B =
.00, -.10, .42, .02, -.04, .25, -.03, .37, -.05
.10, -.32, .01, -.06, -.05, -.01, .03, .35, .17
-.02, .04, -.08, .09, -.19, .05, .07, .29, -.17
.14, -.08, -.07, -.16, -.08, .02, .19, .27, -.12
.02, -.42, .17, .00, .03, .00, -.12, .21, .36
.20, -.07, -.19, -.23, -.01, -.01, .26, .20, -.13
-.19, .34, -.16, -.19, -.17, .17, .13, .08, -.36
-.03, -.11, -.17, .15, -.15, .04, -.04, .29, -.03
.11, -.30, .18, -.17, .13, .00, -.06, .05, .30
.33, -.44, -.14, -.48, .18, -.15, .21, .22, .34
.03, -.36, .12, -.04, .14, .10, .05, .17, .26
.00, -.27, -.13, .08, -.08, .07, -.08, .31, .14
.54, -.62, -.18, -.61, .24, -.39, -.09, -.03, .58
.53, -.55, -.18, -.60, .20, -.39, -.12, -.03, .52
-.11, .14, -.11, -.11, -.06, .03, -.01, -.06, -.09
-.32, .52, -.68, -.20, -.47, .00, -.01, .10, -.54
Rows and columns are counted from 0.
(0, 0)	.00
(14, 2)	-.11
(7, 4)	-.15
(11, 4)	-.08
(4, 4)	.03
(10, 6)	.05
(3, 6)	.19
(1, 8)	.17
(7, 8)	-.03
(7, 0)	-.03
(4, 6)	-.12
(8, 0)	.11
(8, 6)	-.06
(6, 3)	-.19
(6, 8)	-.36
(13, 4)	.20
(14, 3)	-.11
(6, 7)	.08
(11, 5)	.07
(14, 7)	-.06
(1, 7)	.35
(1, 5)	-.01
(8, 8)	.30
(2, 5)	.05
(13, 3)	-.60
(0, 5)	.25
(1, 3)	-.06
(3, 7)	.27
(2, 4)	-.19
(4, 8)	.36
(15, 8)	-.54
(13, 5)	-.39
(0, 2)	.42
(7, 1)	-.11
(3, 2)	-.07
(0, 6)	-.03

A =
 626   526  -404   689   788   738  -243     2   797  -517  -366
  69   330   372   182   -39   275   526   152  -220   505   446
 244   210    51   158   259   113    61   372    84   105    38
 -60    79   354    11  -176   152   501   401  -265   451   412
 604   435  -300   636   737   549  -202    41   674  -415  -326
 455   547    48   252   574   247  -286   262   458   -15  -139
 -34   154   336    71  -113   157   576   152  -261   504   572
 116   185    28   224    84   390   333   182   -26    69   304
 314   142  -145   345   360   328    49   299   308  -160  -112
 143   542   438   173    98   301   375   122   -66   573   372
 -95    70   544  -129  -250    31   423   483  -326   509   529
 466   207  -246   531   528   479   -58   187   517  -379  -235
 196   368    56   391   195   453   437    11    26   244   220
  59    34   608  -100  -181    21   255   575    54   418   511
A[-14, -11]	626
A[-5, 8]	-66
A[12]	[196, 368, 56, 391, 195, 453, 437, 11, 26, 244, 220]
A[11, -1]	-235
A[8]	[314, 142, -145, 345, 360, 328, 49, 299, 308, -160, -112]
A[2, -2]	105
A[-13]	[69, 330, 372, 182, -39, 275, 526, 152, -220, 505, 446]
A[-8, -4]	152
A[-3, 2]	-246
A[1, 5]	275
A[:, -1]	[-366, 446, 38, 412, -326, -139, 572, 304, -112, 372, 529, -235, 220, 511]
A[-13, -4]	152
A[-3, -3]	517
A[12, -9]	56
A[:, -2]	[-517, 505, 105, 451, -415, -15, 504, 69, -160, 573, 509, -379, 244, 418]
A[-12, -4]	372
A[-11, 2]	354
A[2, -3]	84
A[-4, 5]	31
A[-11]	[-60, 79, 354, 11, -176, 152, 501, 401, -265, 451, 412]
A[-6, 5]	328
A[-7, 3]	224
A[-13, -7]	-39
A[3, 10]	412
A[4, 0]	604
A[-7, -6]	390
A[-8, -10]	154
A[-6, 0]	314
A[:, -6]	[738, 275, 113, 152, 549, 247, 157, 390, 328, 301, 31, 479, 453, 21]
A[8, -5]	49
A[9, 4]	98
A[-6, 9]	-160
A[-7]	[116, 185, 28, 224, 84, 390, 333, 182, -26, 69, 304]
A[9, 5]	301
A[1, 2]	372

m = [4903 8472 4617 1488]
m[0]	4903
m[2]	4617
